In the data rows, zero lies at 4.5, halfway between 4 and 5.
Here is a table of points, one per row:
[5 7 0 7 5 6 7 2 3 6 3 5 2 0 5 4 7 2 1 1 3 6 9 4 4 5 5 6 6 4 5 8 5 4 6]
[7 8 8 6 6 9 3 0 9 2 4 2 5 5 6 5 4 1 5 4 5 5 7 4 3 5 3 3 8 3 3 2 9 1 5]
[6 4 4 3 2 3 5 5 5 3 2 6 4 4 3 2 5 1 4 5 4 3 5 4 3 5 5 8 4 2 3 4 5 5 2]
[7 7 2 2 6 4 1 3 0 1 3 5 2 4 2 6 4 5 4 5 2 5 9 7 4 5 5 3 5 5 2 5 8 3 3]
[5 3 4 4 4 5 3 2 4 6 5 4 4 2 3 5 3 4 6 7 4 6 6 5 6 3 6 4 6 4 7 4 4 5 2]
[2 9 4 1 4 3 3 4 4 3 6 1 5 6 5 2 2 2 6 0 6 7 4 8 6 5 8 7 8 7 8 8 4 4 6]
[2 3 3 2 7 7 4 7 5 3 3 5 0 2 5 4 4 5 4 3 5 6 4 6 4 3 5 5 3 3 6 4 7 5 7]
[3 4 6 5 0 2 1 3 2 4 6 5 1 6 5 8 6 2 5 8 3 9 7 4 5 4 0 6 3 4 6 7 5 4 8]
[7 5 4 4 3 6 2 5 4 7 4 6 4 3 5 6 4 4 4 3 5 7 4 2 4 5 6 3 3 7 4 5 5 5 3]
[3 4 3 3 5 3 3 3 7 7 2 6 4 4 5 4 8 3 5 4 4 6 5 7 3 3 5 3 5 5 2 6 7 3 4]
[6 5 4 5 4 4 3 4 3 8 5 7 4 4 5 3 5 4 3 3 5 6 4 3 5 3 6 3 3 6 5 4 8 3 5]
[5 6 3 4 6 8 7 2 3 6 1 5 0 2 5 8 6 4 3 1 3 7 7 4 5 3 6 7 5 3 5 6 6 4 6]
[5 5 5 4 3 4 2 3 2 8 2 5 5 3 5 4 5 4 2 3 5 5 2 2 3 4 5 3 4 3 4 4 6 4 6]
[4 5 3 1 7 5 0 1 6 5 4 8 6 3 6 6 8 3 2 4 1 5 6 4 6 6 4 5 5 4 4 4 3 2 3]
[3 8 3 7 5 4 5 3 3 5 5 6 3 8 7 5 7 6 5 5 4 3 4 5 1 6 6 4 2 3 7 3 5 5 3]
[5 7 2 3 7 6 5 3 5 3 2 6 5 7 3 5 4 1 5 5 6 5 2 6 6 3 3 4 5 6 7 9 4 5 7]
[6 3 5 6 5 4 5 4 4 2 4 5 4 5 5 3 4 5 4 4 5 8 3 5 4 5 6 7 6 2 1 6 3 4 5]
[5 5 3 3 5 5 4 3 3 3 5 5 5 4 4 4 7 6 4 6 5 5 8 4 3 2 6 6 5 8 3 6 7 4 4]
[4 5 3 6 2 4 1 3 3 6 3 6 4 3 4 4 5 4 4 3 4 4 2 3 4 4 5 3 6 5 3 5 6 5 5]
[6 7 1 7 5 6 5 1 2 7 3 6 2 0 5 6 7 2 0 2 5 6 9 4 4 4 5 6 8 2 4 9 6 4 4]
[4 5 2 3 4 5 1 3 4 5 3 3 5 2 4 4 3 5 6 6 4 4 7 3 5 3 5 4 4 2 6 5 4 5 3]
[4 6 4 4 4 5 0 4 6 7 1 9 5 5 6 3 8 4 7 2 4 6 7 7 4 3 4 5 4 3 4 5 6 4 4]
[6 2 3 2 1 8 2 0 6 4 7 7 6 8 9 3 2 7 1 4 3 3 6 7 5 6 6 4 4 2 5 9 8 6 1]
[4 4 4 1 4 5 4 2 3 3 3 5 4 4 3 4 5 5 3 4 5 4 8 4 2 2 5 6 6 5 3 3 6 6 4]
[4 7 5 4 6 6 6 5 3 5 3 4 5 6 4 3 5 4 2 6 5 5 4 5 6 5 1 4 4 5 3 6 5 7 4]
[3 3 3 2 7 6 1 2 5 5 5 7 7 4 6 7 7 1 4 3 1 6 5 5 5 8 5 4 5 5 3 3 3 4 5]
[5 6 4 4 4 4 2 4 6 6 1 7 6 3 5 5 7 6 3 3 2 7 4 6 5 3 4 5 5 4 3 5 8 4 4]
[5 5 5 3 6 7 0 2 5 7 6 6 5 3 4 7 7 3 5 3 3 3 5 3 6 7 5 6 2 6 3 4 3 3 4]
[5 7 5 3 5 5 7 3 3 2 3 6 4 6 5 4 5 3 3 4 4 6 3 3 7 2 2 2 3 5 4 6 4 6 5]
[4 7 5 4 5 6 6 5 4 4 4 6 4 5 5 3 3 5 3 5 4 5 5 5 7 5 2 3 3 6 3 5 5 6 4]
[5 5 5 2 5 4 4 2 1 3 2 8 4 3 7 5 3 6 4 6 5 3 8 4 3 3 5 5 7 6 3 5 4 3 4]
[4 3 4 5 5 3 5 4 5 4 4 6 5 5 3 3 3 5 3 4 8 8 7 4 6 7 6 5 3 1 4 5 4 1 4]
[6 6 3 3 2 4 6 6 5 4 4 6 6 5 5 6 4 1 2 6 3 5 5 3 3 3 7 8 5 3 2 5 5 3 1]
[5 7 6 4 6 4 6 5 5 6 5 6 4 4 4 4 2 4 3 5 4 3 5 6 5 4 3 2 3 5 3 6 3 6 5]
[7 7 2 3 5 6 1 1 0 4 2 5 5 5 2 5 3 5 2 5 1 6 8 7 4 2 5 5 6 4 2 4 7 4 4]
[3 5 4 2 5 7 1 2 4 4 6 9 8 2 7 4 8 2 4 3 1 6 6 4 5 7 6 5 4 5 4 4 4 3 6]
[0 4 6 5 3 6 6 6 3 3 1 6 7 4 2 6 4 2 3 2 1 5 6 4 5 3 5 6 3 4 5 7 8 0 0]
[3 4 4 4 4 8 2 2 2 6 5 6 7 4 6 5 7 3 4 3 4 4 5 3 6 6 7 6 3 7 3 3 2 4 6]
[2 4 3 4 4 4 3 3 4 5 5 4 4 3 4 3 5 5 6 7 4 4 5 3 7 3 6 4 8 3 6 4 5 5 2]
[5 5 4 5 4 6 4 3 3 5 5 4 6 1 4 4 4 6 7 8 4 5 5 5 6 4 5 5 5 4 7 5 6 3 3]
[7 5 3 5 4 4 4 6 5 3 4 7 5 5 4 3 4 2 4 5 3 4 4 3 3 2 6 8 5 2 3 6 5 3 2]
[0 4 5 5 4 6 5 5 3 4 1 5 6 4 2 8 3 3 3 4 4 5 5 5 5 5 5 5 5 3 3 8 6 0 0]
[5 4 0 3 1 7 4 2 5 5 5 5 3 8 6 4 3 7 2 3 3 5 6 6 2 5 2 2 5 4 5 5 3 2 3]
[5 5 2 3 3 6 3 2 2 4 3 1 5 2 4 4 4 5 6 7 3 6 6 6 5 3 7 3 3 4 3 5 5 3 4]
[5 5 4 6 3 3 4 4 5 2 5 5 5 5 3 4 4 7 4 3 6 6 6 2 6 5 6 5 4 1 3 5 3 3 6]
[3 4 3 3 6 6 4 6 2 5 6 5 3 3 7 6 6 4 2 4 8 4 4 8 5 0 3 5 5 2 5 4 5 4 4]
[6 5 5 4 2 7 2 4 2 6 2 6 4 3 4 4 6 4 4 4 7 6 3 3 4 7 6 4 5 6 4 5 5 5 3]
[3 2 4 4 6 4 3 4 4 4 5 5 5 4 5 5 5 7 4 5 4 4 8 2 3 2 4 6 7 6 4 5 5 6 3]
[2 8 5 5 4 6 6 6 4 8 5 7 3 6 5 4 2 5 4 6 4 6 6 6 7 5 6 4 5 5 1 4 4 7 4]
[4 4 5 3 5 4 6 2 4 5 7 4 7 2 4 6 5 6 5 5 4 6 5 4 2 3 3 5 7 3 6 4 6 6 3]
[3 5 1 3 2 8 3 3 5 5 6 6 2 7 5 3 4 7 1 6 3 5 4 5 2 6 3 5 6 4 5 5 5 1 5]
[3 6 3 8 5 3 4 1 4 2 5 5 2 5 8 5 6 5 1 5 3 3 2 6 1 5 6 4 3 6 7 4 4 5 2]
[5 6 1 3 5 4 1 3 1 3 1 3 5 4 7 5 2 4 4 7 3 6 7 4 7 4 6 4 4 4 4 4 7 3 3]
[6 3 4 5 4 3 6 3 5 3 4 3 5 6 5 4 4 6 4 3 6 7 5 4 6 6 5 6 4 2 2 4 3 4 4]
[4 7 6 2 6 5 6 4 3 4 4 6 3 6 5 4 5 4 4 6 4 5 4 3 6 4 3 2 4 4 2 8 4 5 4]
[5 3 5 3 4 4 5 3 3 5 5 4 5 3 5 4 5 7 5 5 4 5 6 4 4 3 3 5 8 5 7 4 4 4 2]
[5 6 3 3 2 2 3 3 5 7 3 7 3 4 4 5 7 5 3 3 5 4 3 4 6 4 5 3 6 5 3 4 8 3 5]
[7 3 4 4 5 2 6 4 5 4 4 4 4 5 6 3 4 4 5 4 5 4 5 4 5 5 4 8 4 4 2 6 5 3 4]
[5 4 3 3 6 4 4 3 2 5 5 7 5 6 4 6 4 5 5 5 6 4 9 4 2 3 5 5 6 5 4 5 7 5 4]
[5 5 1 5 4 7 4 7 3 3 7 5 3 1 7 5 7 3 3 3 6 3 7 7 6 2 2 4 6 3 3 5 6 4 3]
[8 4 9 6 4 6 3 6 7 3 2 3 4 7 5 6 8 3 2 6 2 2 8 6 4 3 8 3 9 2 6 6 5 3 7]
There is one direction along which these points spread out most. Take the direction at right angles to it along which they spread out most. Go by this last direction. How far along it is each point below, from 0 to 99? 50 is the average, and the first point above lies past it. One standard deviation of the points above along it is 16.
[4 5 3 6 2 4 1 3 3 6 3 6 4 3 4 4 5 4 4 3 4 4 2 3 4 4 5 3 6 5 3 5 6 5 5] 41
[4 7 5 4 5 6 6 5 4 4 4 6 4 5 5 3 3 5 3 5 4 5 5 5 7 5 2 3 3 6 3 5 5 6 4] 31
[5 6 4 4 4 4 2 4 6 6 1 7 6 3 5 5 7 6 3 3 2 7 4 6 5 3 4 5 5 4 3 5 8 4 4] 51
[7 8 8 6 6 9 3 0 9 2 4 2 5 5 6 5 4 1 5 4 5 5 7 4 3 5 3 3 8 3 3 2 9 1 5] 59
[3 4 4 4 4 8 2 2 2 6 5 6 7 4 6 5 7 3 4 3 4 4 5 3 6 6 7 6 3 7 3 3 2 4 6] 24
[5 6 1 3 5 4 1 3 1 3 1 3 5 4 7 5 2 4 4 7 3 6 7 4 7 4 6 4 4 4 4 4 7 3 3] 68
[5 7 5 3 5 5 7 3 3 2 3 6 4 6 5 4 5 3 3 4 4 6 3 3 7 2 2 2 3 5 4 6 4 6 5] 32
[2 3 3 2 7 7 4 7 5 3 3 5 0 2 5 4 4 5 4 3 5 6 4 6 4 3 5 5 3 3 6 4 7 5 7] 51
[6 2 3 2 1 8 2 0 6 4 7 7 6 8 9 3 2 7 1 4 3 3 6 7 5 6 6 4 4 2 5 9 8 6 1] 37
[4 5 2 3 4 5 1 3 4 5 3 3 5 2 4 4 3 5 6 6 4 4 7 3 5 3 5 4 4 2 6 5 4 5 3] 60
[5 5 5 4 3 4 2 3 2 8 2 5 5 3 5 4 5 4 2 3 5 5 2 2 3 4 5 3 4 3 4 4 6 4 6] 38
